Each row has a name. Each question is about the rows just above it.

[110 152 122 106]  (26)
[ 59 157 126 154]  (79)
[125 139 112 100]  (20)
[119 159 147 127]  (88)
[138 169 103 173]  (37)
[ 59 157 102 146]  (82)
The entry that follows [147]: -> [127]
Where do [125 139 112 100] appear? -> (20)

[148 152  81 140 147] = (50)
[180 202  67 169 193] = (97)
[186 172 103 188 195] = (148)
[201 124 204 209 159] = (164)
[152 147  93 145  96] = (64)
[137 138  90 130 131] = (31)
[183 125  97 171 164] = (165)
Right after [124] comes -> [204]
What comes right after [97] in the named rows? -> [171]
What are the next 2 entries after [124 204]? -> [209 159]
Right after [209] comes -> [159]
What are the next 2 entries after [180 202]? -> [ 67 169]

[141 111 130 142  90 115 128]  (41)
[130 142 141 111 193  54 128]  (54)
[142 141 130 125 142 141 128]  (71)
The next 2 entries after [142 141 130]: -> [125 142]
What are the next 2 entries after [130 142 141 111]? -> [193  54]
Whose row is [130 142 141 111 193  54 128]? -> (54)
The entry that follows [54]: -> [128]
The entry that follows [193]: -> [54]
Give the next 2 entries after [142 141 111]. -> [193  54]

[117 109 128 125 124 103 128 121 129 141 124 129 134 149 119 140 146 121
 126 129 133 118 122  98 104 127 114 124 125 127 111 131 131 122 128  90
 152  97 147 127 134 116 156 120 139 113 117 131 157 115 140 101 155 145
 123 138 121 130 137 151 117 124]  (68)
[ 96  90 152 128 124 105 127 110 127 149 122 135 132 151 129 138 142 121
 132 127 129 123 122  80 134 113 112 153 134 141 143 107 111 135 104  92
 119 112 118 130 106 102 109 133 119 151 132 132 121 133 158 148 123 169
 129 128 112 113 139 127 145  82]  (77)
[130 136 143 139 110  98 136 126 144 106 125 165 128 128 148 145 136 123
 129 160 145 124 115 108 138 119 130 119 140 136  94 126 119 135 135 174
 122 139 115 136 148 134 128 137  91  95 129 114 166 120 118  56 127 145
 122 121 145 131 144 123 102 146]  (19)
[117 127 120 116 126 119 123 128 130 118 139 147 138 154 132 130 111 118
 127 128 127 122 135 108 129 120 128  98 134 127 117 132 137 124 151 135
 112 119 137 129 124 114  99 133 110 101 113 141 127 128 117 120 141 117
 132 131 129 119 132 145 131 147]  (124)
[134 146 128 118 126 113 125 141 151 113 138 122 120 119 130 143 157 131
 128 122 129 130 138 137 136 138 114 151 135 111 142 123 126 119 120 135
 131 123 108 153 135 130 156 147 146 121 120 110 116 146 138 107 129 162
 129 130 139 130 148 141 137 127]  (40)
[120 128 117 122 115 122 131 156 130 128 125 146 132 137 126 118 114 119
 133 144 147 106 135 100 117 129 116 148 132 132 120 144 125 135 120 131
 136 113 145 124 125 154 155 130 120 114 120 136 144 127 149 116 145 127
 113 125 123 125 128 147 127 157]  (172)
[124 128 122 107  89 134 107 133 150 149 139 153 138 152 128 158 102 137
 125 159 158 112 153 108 126 121 142 126 118 144 115 147 122 131 127 116
  97  90 152 128 131 134 120 143 109 113 127 142 181 138 154 120 142 114
 113 122 129 136 145 147 144 153]  (5)
[109  97 121 115 132 146 115  79 126 129 152 151 122 162 125 118 144 100
 123 122 154 109 136 103 131 138 185 159 147 122  86 141 115 102 141 196
 114 135 195 135 134 165 148  89  75 164 135 151 114 167 145  88  79 167
 144 140 152 137 107 109 128 116]  (89)
Whose row is [117 127 120 116 126 119 123 128 130 118 139 147 138 154 132 130 111 118
 127 128 127 122 135 108 129 120 128  98 134 127 117 132 137 124 151 135
 112 119 137 129 124 114  99 133 110 101 113 141 127 128 117 120 141 117
 132 131 129 119 132 145 131 147]? -> (124)
Whose row is [124 128 122 107  89 134 107 133 150 149 139 153 138 152 128 158 102 137
 125 159 158 112 153 108 126 121 142 126 118 144 115 147 122 131 127 116
  97  90 152 128 131 134 120 143 109 113 127 142 181 138 154 120 142 114
 113 122 129 136 145 147 144 153]? -> (5)
Where do [109  97 121 115 132 146 115  79 126 129 152 151 122 162 125 118 144 100
 123 122 154 109 136 103 131 138 185 159 147 122  86 141 115 102 141 196
 114 135 195 135 134 165 148  89  75 164 135 151 114 167 145  88  79 167
 144 140 152 137 107 109 128 116] appear? -> (89)
The next 2 entries after [ 97  90 152 128]: -> [131 134]
What are the next 2 entries after [147 122 131 127 116  97  90 152 128 131 134]? -> [120 143]

[140 173 114 134 170 188 183 167] : (103)
[140 173 115 134 170  98 184 149] : (129)
[114 134 174 134 170  98 184  92] : (67)
Right after [115] comes -> [134]
Where do [140 173 114 134 170 188 183 167] appear? -> (103)
Give the next 2 entries after [115 134]. -> [170  98]
Give the next 2 entries after [114 134 174 134 170]. -> [ 98 184]
The entry that follows [174]: -> [134]
Give the next 2 entries after [115 134 170]. -> [ 98 184]
Whose row is [140 173 115 134 170  98 184 149]? -> (129)

[113 125 124 175  62 134 119 138]  (22)
[126 147 133  81 127  90 133 119]  (152)
[139 143 127  81 133 142 150 110]  (33)
[146 119  98 126  82 147 111 138]  (189)
[125  92 106  97 133 163 151 125]  (213)
[145 166 130 174 151 138 120 123]  (214)
[146 119  98 126 138 109 129 116]  (184)
[139 161 127  81 133 142 150 110]  (36)
[113 125 124 175  62  92  96 144]  (95)
[ 96 121  95 194 174 114  88 150]  (78)
[198 120 108  59  53 154  77 162]  (144)
[106  64 120 172 154  85 148  88]  (141)
Give the next 2 entries after [120 108  59]. -> [ 53 154]
[139 143 127  81 133 142 150 110] is in which row? -> (33)
Right after [166] comes -> [130]
What comes right after [145] in the named rows? -> [166]

[168 135 153 113 108 115 166 143 103 108 139 121 140 155 132 109 151]  (12)
[144  55 189 173 166 146 122 146 122 170  76 157 132 104 194  92 216]  (16)
[172 103 157 132 104 173 114 146 122 170  76 157 132 104 194  92 216]  (85)
What are the next 2 entries after [157 132 104 173 114 146 122]? -> [170  76]
The next 2 entries after [172 103 157 132 104]: -> [173 114]
The row with [144  55 189 173 166 146 122 146 122 170  76 157 132 104 194  92 216] is -> (16)
What comes right after [113] in the named rows? -> [108]
Which row holds [168 135 153 113 108 115 166 143 103 108 139 121 140 155 132 109 151]? -> (12)

[133 121 184 130 132  92 128 126 129 128 144 123 127 130 127 128 131 126
 132 126 133 136 123 123 125 124 128 124 133 120 128 128 126 123 134]  (109)
[135 119 140 130 131 122 129 126 128 129 144 120 126 131 125 129 131 125
 133 125 172 138 121 120 125 122  93 123 136 129 128 128 126 121 135]  (107)
[119 116 128 132 131 123 129 126 129 128 145 118 125 132 122 130 133 125
 133 124 137 141 119 118 124 121  93 121 207 129 128 127 125 119 137]  (133)
[134 118 139 131 163 122 171 127 128 129 144 122 124 131 124 128 132 125
 131 125 136 140 121 120 125 123  93 121 138 129 130 170 125 121 136]  (51)
[133 121 138 131 130 124 129 126 129 128 144 122 126 131 122 128 131 126
 131 125 134 137 122 123 125 124  93 123 135 128 128 127 126 123 135]  (61)
Whose row is [134 118 139 131 163 122 171 127 128 129 144 122 124 131 124 128 132 125
 131 125 136 140 121 120 125 123  93 121 138 129 130 170 125 121 136]? -> (51)
Where do [119 116 128 132 131 123 129 126 129 128 145 118 125 132 122 130 133 125
 133 124 137 141 119 118 124 121  93 121 207 129 128 127 125 119 137] appear? -> (133)
Whose row is [135 119 140 130 131 122 129 126 128 129 144 120 126 131 125 129 131 125
 133 125 172 138 121 120 125 122  93 123 136 129 128 128 126 121 135]? -> (107)
Whose row is [133 121 138 131 130 124 129 126 129 128 144 122 126 131 122 128 131 126
 131 125 134 137 122 123 125 124  93 123 135 128 128 127 126 123 135]? -> (61)
What are the next 2 entries after [122 129]? -> [126 128]
The next 2 entries after [144 120 126 131 125 129 131 125 133]: -> [125 172]

[142 126 151 129 126] = (15)
[154 126 151 164 102] = (138)
[154 183 111 171 102] = (130)
[142 103 151  97 168] = (87)
[189 178 147 115 164] = (157)
[150 141 131 123 133] = (159)
[142 126 151 129 126] is in which row? -> (15)
What comes right after [103] in the named rows? -> [151]
Whose row is [154 126 151 164 102]? -> (138)
Give the next 2 entries after [142 126]. -> [151 129]
What are the next 2 entries after [150 141]? -> [131 123]
Right after [123] comes -> [133]

[ 80 139 139 187 139 179] -> (151)
[116 185 105 104 102 166] -> (94)
[ 98 105 154  83 186 113] -> (56)
[103  78 184 141 159 212] -> (17)
[104 100 125 118 111  98] -> (102)
[164 132 103 160 143 141] -> (119)
[194  79  60 152 142 136] -> (110)
Right after [186] comes -> [113]
The next 2 entries after [ 98 105]: -> [154  83]
The entry that follows [79]: -> [60]
Right after [159] comes -> [212]
The entry that follows [80]: -> [139]

[ 42 173 106 201 103 175 165 113]  (179)
[116 181 209  72 157  95 202 208]  (86)
[172 115  49 174 163  69  64 117]  (178)
[214 132  73 130 155 198  41  40]  (219)
[131 180 206 210 145  83  48 152]  (137)
[107 132  73 130 155 185 159 135]  (93)
[214 132  73 130 155  95 141  72]  (66)
[128  80 180  48 118 110  63 203]  (190)
[167 118 117 110 175  53 118 213]  (65)
[128  80 180  48 118 136  63 203]  (205)
[209  90 184 150 214  77  60 114]  (122)
[ 75 185 137 164 114 168 186  76]  (100)
Where do [128  80 180  48 118 136  63 203] appear? -> (205)
What comes right after [106] in the named rows? -> [201]
What comes right after [41] in the named rows? -> [40]

[106 136 151 126 119  99  84 166 156 141 166 142 123 149 134 156 126  91
 165  94 104 108 121 118 121 132 148 140 120 148 145 114 109 135 132 104
 116  90 148 159 145 204 125] = (52)
[106 136 151 126 119  99  84 166 156 141 166 142 123 149 134 156 126  91
 165  94 104 108 121 118 121 132 148 140 120 148 145 114 109 145 132 135
 159 148 123 116  90 110 134] = (120)
[111 125 140 150 129 139 139 135 140 116 108 138 115 157 136 134 110 109
 148 124 133 136 130 128 130 123 132 139 128  83 124 125 129 111 106 136
 117 139 119 128 107 114 112] = (2)
[106 136 151 126 119  99  84 166 156 141 166 142 123 149 134 156 126  91
 165  94 104 108 121 118 121 132 148 140 120 148 145 114 109 145 132 135
 159 148 104 116  90 110 134] = (80)
Where do [106 136 151 126 119  99  84 166 156 141 166 142 123 149 134 156 126  91
 165  94 104 108 121 118 121 132 148 140 120 148 145 114 109 135 132 104
 116  90 148 159 145 204 125] appear? -> (52)
What are the next 2 entries after [109 145 132 135 159 148 104 116  90]? -> [110 134]

[129 169 101  85  63 214 136] = (13)
[102 150 125  88  96 137 123] = (96)
[ 86 146  90 106 106 111 139] = (49)
[101 125 122 126 110  95 118] = (127)
[ 91 133 119 117 124 100 141] = (163)
[ 93 149 136 139 156 113 135] = (3)
[103 133 148 112 126 113 106] = (140)
Right after [150] comes -> [125]
[101 125 122 126 110  95 118] is in which row? -> (127)
Right after [102] comes -> [150]

[147 209 201 127 131 137 142 131]  (92)
[142 199 177 121 152 131 131 138]  (83)
[ 99 142 177 121 163 132 172  56]  (39)
[169 122 110 117 126 129 107 188]  (111)
[122 156 134 133 133 143 131 146]  (58)
[128 143 159 127 130 138 144 140]  (175)
[ 81 121 177 163 142 209  92 185]  (34)
[ 68 202  80 137 125 147 160 114]  (115)
Whose row is [ 99 142 177 121 163 132 172  56]? -> (39)
Right after [201] comes -> [127]
[128 143 159 127 130 138 144 140] is in which row? -> (175)
Give the next 2 entries after [142 177 121 163]. -> [132 172]
What are the next 2 entries after [130 138]? -> [144 140]
The entry that follows [81]: -> [121]

[112 152 159 145 159 166 114] -> (43)
[122 135 204 108 151 155 118] -> (72)
[185 150 148 159 149  92 183] -> (136)
[ 76 135 178 103 146 156  94] -> (8)
[178 126 115 147 127  83 157] -> (156)
[139 206 106 216 191 139 187] -> (147)
[ 84 128 161 101 132 157 102] -> (134)
The entry that follows [122]: -> [135]
What are the next 2 entries after [135 204 108 151]? -> [155 118]
What comes right after [149] in the named rows? -> [92]

[127 132 126 120 129 130 134 150 133 135] = (162)
[124 129 129 121 136 130 140 146 132 132] = (38)
[123 126 132 123 139 140 137 140 131 130] = (55)
[124 130 128 121 135 139 140 149 133 133] = (14)
[125 131 128 120 134 138 140 150 133 134] = (155)
[128 124 139 133 129 128 128 197 141 128] = (154)
[127 132 126 120 129 130 134 150 133 140] = (108)
[127 131 140 122 129 130 132 144 132 139] = (101)
The entry that follows [137]: -> [140]
Where do [127 131 140 122 129 130 132 144 132 139] appear? -> (101)

[134  95 117 136  73 113  74  97  58 198 162 133] = (11)
[178  97 190 161 177  96 183 131 140  74 186 104] = (69)
[ 99 117 121 155  61 147 115 139  79  76 141 161] = (47)
[137 153 139 107 193 138  68 148 166 127 112 117] = (29)
[109 197  59 182 162 119 176  89 147 135 110 168] = (84)
[156 144 136  74  73 117 113  61 112 167  69 117] = (53)
What comes right after [58] in the named rows? -> [198]
Give the next 2 entries after [147 115 139]. -> [79 76]
What are the next 2 entries after [117 136  73 113  74]? -> [97 58]
What are the next 2 entries after [ 74  73 117 113  61]? -> [112 167]
What comes right after [95] in the named rows? -> [117]

[ 81  82  86 112 166] : (191)
[ 83 106 154  93 171] : (105)
[111 147 157 126 148] : (199)
[110 154 145 124 147] : (10)
[127  82  93 139 111] : (188)
[109 103 132 125 146] : (106)
[118 152 150 142 134] : (123)
[ 80 191 148 159 187] : (73)
[119 146 151 135 141] : (25)
[176 125 102 146  88] : (118)
[ 72 161  81 166 145] : (113)
What comes right after [176] in the named rows? -> [125]
The next 2 entries after [ 83 106]: -> [154  93]

